Each path below is one point turned by a fixed rotation once a step. After each direction that follows a path, write how fast that rotation turns it, in degrees each step (0 if it stays still).
Each turn is a multiple of 5 degrees from 10 to 175, or 0.
Each row of a path follows its step; steps can be skipped.
Path 1:
step 0: [-20 -26  -1 -30  19  -2   7  49 -27  25  12  -6 -12  36   8 -45 -25  19
 -33  -6  20  40 -20 -19  28  31  -1  -9  10 -18 -17  12  14 -21 -14 -22
  20 -26  -9   5 -28  39 -25 -24  19 -15  43  -2 -13  -2   2   5  11  -7
  -5  51 -16  -2  24 -12 -46   9]
step 3: [ -1 -60 -14  -6  12  43   6  11 -29 -24   8  -6  18  34   8 -32 -17 -21
 -19  -4  -2  20  32 -19  20  47 -12  16 -11   4 -23 -11  21   4 -30 -10
 -21 -18  27   0 -26  29 -16  22 -34  18  -3 -37  10   3   0 -28  16 -24
 -16  49   6  23  27 -34  -7   4]
step 4: [-16  -1   1  -5  -1   9  -3  33  17 -12 -20  28  -7 -14  53 -31 -18  15
 -11 -24   0  34  27 -21  10  44 -41  44 -62 -11 -41  -9   7   3 -20  10
 -16 -17  19 -31 -34   7   4  11  13 -27  10 -23   4 -29   5 -26  14 -29
  24  18   1   8  -3   6 -20 -17]
step 6: [ 13 -47 -11 -35  26  32  24   6  31   9  12 -10 -38  73  19 -60  20  -7
 -30 -12   2  16   2 -30  13  20  -7  -4  15  23  23  -5  27 -23 -34   9
 -27 -12 -23  -3 -13   8  -9   1 -24  -2  21   3   6  34   7   8 -23   2
  12  20 -24  12  11  -1 -13  16]
step 7: [ 36 -29   6  -8  10  33  -9  27  45 -28 -19  17 -17  15  48 -36  37  -3
 -29 -26 -14  19  15 -44  14  32   3  24 -18  24 -30   4 -19 -32 -17 -11
  21  16   7   3 -33 -12   4  16   6 -29  -3   0   8   1   7 -18 -31  -1
   5  19  -7  -1  28  10  55  -3]
step 9: [ -3 -48   2 -21 -16  11  43  13  -3   3 -19  -4  -5  18  38 -35  20 -20
  23  -7   3  23  -7  17  29  49 -25  19 -11 -11  16 -15  12  -1 -21  26
 -41 -13  -4 -26  -3   3 -18  28 -18   9  -1 -22  -4  34 -20  -6  64 -13
  25  18 -21  42 -27   2   4  22]
step 17: [-27 -16  18 -39 -29  23   8  15  18  20  -9 -27 -19  54  -5 -34  -2  37
 -38   5  -2  -3  -2  -7  40  24  10 -11  27 -19  16 -15  19 -23 -30  -2
  -6 -21   6  16  -3  11 -49  -6  11  10  26  25   8  -2 -21  12 -34  16
 -10   4 -33  29  59  -5 -14  15]
step 22: [-38   5  -6 -40 -20  42  -6  -2   5  -3 -13   9 -22  25  43 -61  23 -10
 -52 -40 -22  15  34  -5 -13  10  21 -22  10  38 -12  -3   4 -26  -1 -20
  -8 -19  13  14 -20  17 -16 -37  -7  -8  43  -8  -6 -11  22  -5 -52  -2
   3  -2  14   5  -8   2   9  -8]
step 24: [ -3 -19   3 -15   2  11  40  35  13  10 -51   5   1   7  60   2  37  13
 -21 -21 -31  30  17  -3  28  28 -18  49 -19  -5 -20 -10   3  20 -25  20
 -11  24   0   2 -26 -33 -17  40  11 -23 -29  33  -8  10  -8  -4  -8  10
  35   7  12   1  -5 -17  33  26]
Directions:
[ 14   2  -1  10  -2   9  -5  -3   3  -4   1  -7   0   1  -5   0  19  -5
 -16  -2  -7  -1   7   8   6  -3   3  -6  -2   0   2  -7   3   4   3  -8
  12  -1   4 -12  -6   5   0  -4  -3  11   2 -10   4  -5   4   3  -1  -6
   4  13  -9 -15  -1  -1  -5  -7] => 95
[ -4   5   4  -1 -11   0  -1   2  13  -2   8   0   5 -16  -2   5  -3 -10
  13   2  -6   3  -6  -5   3  -5   2  -2   4  -2   1  -2  -2 -11  -2 -15
  -2  -2   6   5   3   2   0 -10   3   9  -8  12  -3  -2  -3   5   4   4
  10  17  -9   3   5   0  -7  13] => 20
[ -4   7  -1   0  -7  -1   5   1 -14  13   0   1   7   1   7   7   8   7
  -7  -1  -9  -1   5  11   1  -8  -3  -1  -2   9   1   8  -3   3  -5  -2
  -3  14   6  15   0  -3 -17  -2  -5   7   1  13  -4  -9   5   5  -3  -5
  -3   2  13  -5  -4   7  -6   5] => 10
[  6  -3  -2  -6   4 -10   6   5  -9  -8  -3  -3   8   0  -1 -10   2   5
   9   2  -5 -12   2   6  -4  -2   5  -8  -3   4  -9  -9  -7   7 -17   1
   5 -12   9 -13   4   0  11   1  -5   1  -5   3  -2  -2  -4   4   0 -12
   3  -2   9  -1   7   6   5  16] => 65
[ -3  -4  -7  -7  13   2   8   3  15 -13  -3  -4  -4  -4   1  11   6   1
  -4  -3  -2  -4  -1  -4   3 -11 -11   0   9   9   1  -9   1  15  -6  -5
  -8  -1  -2   2  -4   0   5   0  -2 -11  -3   7  -3 -15  15  -1  -7   0
  -3  -3  -6   9  -3  -4  -8  -4] => 40
[  6  -7   0  -7  -5 -11  -9   2  -1   8 -10 -12  12  -3   1   5 -19  -3
  -2  10   7   5   1   8   5   2  -7  -6  12  -3  -2  -3  -5  -4  -4  -1
   8  -3  -5  -2 -12   0  -2   1  -2  -7 -10  -2   7  -6  -6   0  -6   4
 -12   2   3  -9  -3  -7 -13  -2] => 25
[ -2  -3   2  -3 -14   5   4  -8  -8  -6  -8   5  10  -4   6  -7  -4  -2
  11   4   2  -1   5   3   2 -11  -7  10 -11  -9   2   0   0   9   6  -7
  -4   3  -3 -10   1   5   5  -5  -5   9   2  -5   9  -4   5  -9  11  -5
 -10   2   1  15  -6   6  -9  -8] => 65
Path 2:
step 5: [ -5   3 -43 -19 -35 -10   1 -33 -12 -27   6  -7 -59 -26   2  -7   3  55
   1  21  -3 -40  18 -14  11   1  32 -11 -44 -20  16   7 -15 -10 -18  -9
  26  18 -26 -19  20 -11 -31   0 -28  24  50 -80  19 -22   2 -16 -24  32
  -2  12  19 -18  38  12  53 -13]
step 8: [-27  -7  -5  -1 -21 -34 -42 -19 -13 -11  49  43 -37 -22  30  11  14 -29
 -16 -22  -7  22 -23 -52  12  -8  -5 -18   7 -57 -23  18 -27 -35  12  -8
 -27 -50  13  16  12  12 -16  -5   0  30  22 -20 -18 -32  16 -43  26  -9
   9 -15 -21   7   7   4  77  21]
step 10: [-14  15 -34 -14 -20   2 -22 -15  33 -12  38 -23  21  -5   8 -29  -8  42
  -1  34  -4 -18  21   5 -57 -27  15 -23 -23 -21 -20  32  -9  16  -9 -14
 -23  11  26  -9 -12  71 -26 -56  21 -38 -35  34  27  10  14  28 -20 -11
  -8  28  40 -12  -6 -40 -37  17]
step 11: [-34  28  13 -26   6   3 -23  37 -28  13  -2  45  30  36  10   0  34  18
  21 -18 -38 -35 -14 -14  21 -18  -1  -9  38 -93  47  19   3  -2  13 -37
 -24 -14   0   0   1  15   2  52 -21 -24  -1  15  31 -13  23 -39  18 -17
   8  11  -9  36  -3 -12  -9 -22]
step 15: [-37 -44  -3  -8 -22  78  10  39   9   7  -4 -10  14   6 -36  -3  14  -2
  -8   2 -43  65 -44   6 -38 -26 -31   8  25   1  -5  -1  26  24  -8  -7
 -18  -7  43  15   5 -18  15 -12 -16  23  14  24  38  39   2   0  22  42
 -16   2 -29  19   2 -46  11 -36]
step 17: [  7 -18 -43  42   9   2  12 -14  44 -33  26   3  43  53  14  14   7  -6
 -51  12  38  12 -11  11  -6 -16  39   7  15  -5  -7 -42 -42 -30  12  13
 -30  16 -11 -31  52   0 -15   4 -14  23 -27 -12 -16 -28 -24 -23 -10 -40
  31  -1   4  12 -15  52  38 -26]
step 19: [-13 -42  13 -31   2 -32 -17 -14  23  -4  20  26  10 -17  -6  -9 -12  16
  -1   8 -31   1   5   6 -11 -26 -35 -21  43  46 -32  39  42 -18  23  20
  -1  17  17  20  22  20  13   4  10  13 -12 -19  26  23  -3 -26 -13  27
  38  36   4  40  65  12 -64  56]
step 20: [ 30   8  -4   9 -11 -30  33   9 -52   3  24  48  28  26 -33   4 -35   4
  -3 -18  34   2  14  66 -24 -56 -14  22  63 -17  12  -4   8 -47 -17  -9
  34 -32  -3   6 -13 -29  -4   5 -32  31  -5 -17   4 -23  -5  15  29 -18
  39  10 -15  11 -23  19  15 -29]
step 24: [-17  15 -10  -8 -18 -19 -57   6  -8 -11  33  22   3   7  -8  -6 -43 -45
 -10   2 -24  51   6 -21  -4  14  -5  59  12 -22  -6  11 -28 -16  22  23
  57 -21 -43  14   1  40   1 -14   6  11  38  13  41 -16  16 -17  16  51
 -17 -33 -22  12  17  -4  -6 -63]
Directions:
[  6  -7  -6   3   0   3  -1   5   0   2   3   9  -1   0  -1  -5   1 -12
  -5   3 -12   9  -2  -5   4  12  -1   2  -2   0   9  -2   7   6   7  11
  -2   2  -2 -12  -2  -5  11 -10  -3   2  -1  -4  -3  -7  -5   8   9  19
  -6   3   5  -9 -14 -10 -14  -3] => 120
[ -1  -5 -12  -7  13 -13  10   0  -6   0   5  -7   1 -17   2  -1  -4 -15
   0   0   7   0   9   2  -1   4  11   8   2   3   1   2   4   1   9  -3
   1  -8   2   3  -3  11  -2   3 -10   3   5 -19  10   3   7   2   0  -3
  -6   8 -11  -2   0   2  -2  -2] => 20
[  3   0  -1   3   1  -2   0   0  -6   9   8 -10  -8   1  -9  -4   6  -1
  -3  -3   2   0   6 -11   5   1 -11  -9  -5   8   0  -6  -5  -3   9  -5
  -2  14  -2  -8  12   3 -12 -11   8   0   0   2  11  -1   5   1  -8   3
  14  13  -3 -14   3   1   3  11] => 160
[-14   4  -2  -1   1   6   5   2   1   1   4  -2  -1   9  12  -6   0   3
  -9  -5  -7   4   2 -10  14  -2  -7  12 -12  -5   8   5  -6   1 -18  -1
  -8  -3  -5   6  -1   7   6   0  -4  -2   4  -8  10  -4  -5   1  10   3
  11  -6 -14  -4   2   6   4  -2] => 110
[  4   0  -6  -6   1  11   9   2   4  10  -5  -2   1  -3  -1 -11  -2 -11
  -9  -1  11 -10   4  -5  -6  -4  -5  -3   8  -4  12  -1   7 -11   0  10
  -2   7  -3   9  12  -5   3   7  -5  -3   2  -1 -11 -14  -4 -12  -1 -10
   6  -3  -3   4  -3 -12   0   5] => 130
[ -1  -2  -3   4  -5   6   6  -9  -5  -6   4   5  -4  -3  -3  -6  14  10
   1  -4  -5  -2  -3   0   6  -6   9  -1  -9  -8   8  -1 -10  -8   8   0
 -13  -6   6  13  -1   4   6   8   7   0   1  -7   4   3   6   2  -7   0
 -11   6  12  -4  -8 -16   7  10] => 10
[  0  -3   2  -3  -5  -4 -11   7  -4   6   0   6   9  -4 -11   4  -7  -4
  -6   2   2  15   1  -8  -1  17  -2  -1 -10  15   1   5  -7 -15   1   0
   3  -6  11  11  -5   6   6   3  10  -5  -3  -9  -7  -6  -3   1   2  -3
   5  -3   6   7   9   3   5   5] => 70
[  1 -10   4  -5   3   7   6   7  -5   1  -5  -4  -3  -9   8  -6   6  13
   6  -5  -6   5 -10   7  -4  12   7  -4 -10   1 -10   7  -1  -1   9  -6
   2   7 -12  10   1  -2  -4  -6  -7   9   6  -4 -11   9  -1  -4   6   5
  16  -6  -7   6  -1  -7  -6   7] => 110
Path 3:
step 1: [  7  61 -35  42 -14  -6   8  41   4 -12  27   1  -6  12 -39 -17  -2 -15
 -18   4 -13 -25 -39  16 -46  36 -53  -2  -2 -16  -3  53 -14  29   7  17
  -9   9   8 -10   2   8  -4  25  50  35 -31   6  -2 -20   1  37 -25 -25
 -29  23 -20   8  -1 -10  16   8]
step 2: [-34 -18  -8 -24   1  -1 -31 -46  14   7  -6  43 -17 -16 -24  20 -33 -15
 -17   2  10   4  15  10 -28 -17  29  43  -6  34 -31  31  -6   5 -34  26
 -47 -20  10 -47   7  44 -10   3 -27  26 -14 -20   8  15 -27 -20  19  14
  50  43  -2  10   4  26 -26  11]
step 5: [  6 -23   8  20 -12  -2 -13  -7 -41   6  14   9   8  52  -8   9 -19  14
   6  18   6  37 -27 -31  28  16  15  10  10 -47 -20 -36 -15 -17  22 -64
  -5 -37 -17 -13  -7  -5 -43  33  11  13 -70  11  21  30  25  -8   1 -25
 -14  -7   3   0 -42  -2 -26 -15]
step 13: [  0  35  11 -59 -16 -17 -20  -4 -13 -14 -33 -55  40  14 -20  24 -11   4
  25  23  26  19 -32  19 -15 -22 -26  31  19  -5  -7 -52 -11  12  -1  50
   7   3   8 -48   2   9   7  23  29 -12  -8   5  20   5   9 -18  13 -23
  23  19  13 -37  -2  19  42 -39]
step 14: [ 39   9  45   1 -17 -31   5   4   9 -32  -3 -30 -36 -12 -18 -20   1 -11
 -19  -9  19  10  15 -18   1  32  51  12 -19  -8  16  39 -43 -33   6  -6
   2 -20 -14  32  31  14  17  37  54  -1  22  43 -22   0 -35  -2  12 -13
  24   0 -34  32 -13  34  -7  36]
step 16: [-19 -31  -7 -33   7  15  50  20 -38 -13  14  -2 -28 -31  28  -2  12  13
 -20 -32 -29  34  -2  -2  -1  18 -29  -7  -5 -38  13  15 -26 -53 -49 -43
   2  12   1   0  -8   7  21  16   0 -21 -34 -44 -20  22  13 -24   2 -33
  26  -2  -3  35  32   2  41  -1]
step 19: [  0  29   3   7  42  40  20 -46  25   2  44 -12  -4 -13 -22  22 -69  55
  -1  17 -21  -7 -25  28 -15   6  19  19 -26 -15   9  -3  28  13 -28  14
  13   7  40  -2  35  -7   3  18  43  22  17 -32  17 -16 -12  -1  -1   3
 -33  42  17 -10 -23 -15   6   4]
step 24: [ 11  25 -26   0   8  11 -12  17   1 -10 -30 -16  17  58   2 -11  17  23
 -30   8 -49 -17 -14   9  22   9 -44   6 -10 -15  25 -21  11  23  16 -29
  31   9   6 -51   6 -19 -27  -3 -14 -56 -32  38   5   8  -4   4 -16  -4
  13  -6  11  24  13 -59  23  56]
step 25: [  4   2  50  -3  19   3  14 -17 -38   8   3  13 -15  -8  16  23 -29 -47
  50  -8 -23  22  35  26  -5 -55  28 -25 -12  13  12  -2  -4 -11  16   8
   1 -10 -12   0  19  23 -18  25  -9   2  59  -4  43 -11  10  -3  53 -11
  24  22  41  23  14 -31  13  34]
Directions:
[ -5 -12  -5  -5   1  -2  -2   8   8   6   1   0  -2 -17  11  -1   9   5
  -6 -17   4   4   9   9   5   7   1   2  -4   2   6   7  11   1   8  -9
  -4 -10  -4   8   0   0   8   7  -5  -1 -10   4   0  -4   3  -6  -3   1
   6   1   3  -4  -4   8  -6 -16] => 60
[ 15   2  -2  -6   8   7   1  -1  11 -14  -3   6   1   0  -4  -7  -9 -10
  10   5  -4 -11   7   7  -2   8   2   4   2  -7  -2  -3   3   5  -4   5
  -9 -13  -7  -5  16   4  10   5  -5 -11   6   3   2   3   0  -4 -11  -7
   7  -2   2  -1  -4  -9  -1  -4] => 65
[  8   4   1   2   0  -3   6  -3   1   8  -8  -4  10   5   1  -1   5   7
   8   8  -9   5   4  -2   6 -16   4  -4 -15  -6   2  -1   7   0   7  -5
  13 -16 -13 -12   5  -3   3   5   8   6   0 -11  10 -13  -2  -4   0   2
  -7   4  -3  -2  -3  -1   0  -4] => 55
[ -2 -10  -1  -4  10   4   2  10   6  -8  -5  -5   4   9   4   5   6  10
   6  -4   3 -14   2 -15   4  -8   4  -6   5  -2  -6   1   4  -7  -2   3
  -7   0  13 -17  -4   9  -4   0   1  10  -7   0 -10  -3   3  -2   6 -13
   7   0   5  -9  -1   1  -9   1] => 135
[  2   1  -2   8   7  15  -2  -2   1   6  12   2  11  -8  -1   8   3   1
  -3   8   1   0   1   3  21  15   6  -2   0 -12  -7  -4   2  -5   0   2
  -4   1  -2  -1  -1  -9 -13  -7  -9   7   0  -3  -4   2  -6  -6   4  11
  -5  -3   5  -1  -7 -13  -4  -3] => 25
[ -4  -5   8   5   5   7 -10   2  -3  10   1  -5  -5   3   6   2 -16  -4
  12  -9   1   6   0  13 -15   0  -3  -4  11  -3   1 -17  -3  -1   9   6
   6   2   5  -4  11  -5   2   0  -4  14   2  -2  -2  -7  -3   7   0  -2
  -3   4   0  -7  -9   2  -5  -7] => 175
[ -4   3   9 -11  -9 -15   0   2   8  -5   4   7  -1   2   9 -12 -11  -1
  -7  -7   7   2  -4  -5  11   9  -4  -7   6  -7   2  -4  -3   3   2  -2
  -4  -6  -7 -16  -3 -12   2   0   9   6  -5  -4  -1  -2  -2  11  -3   4
  -3  -3  12   1  10  -9   1   2] => 170
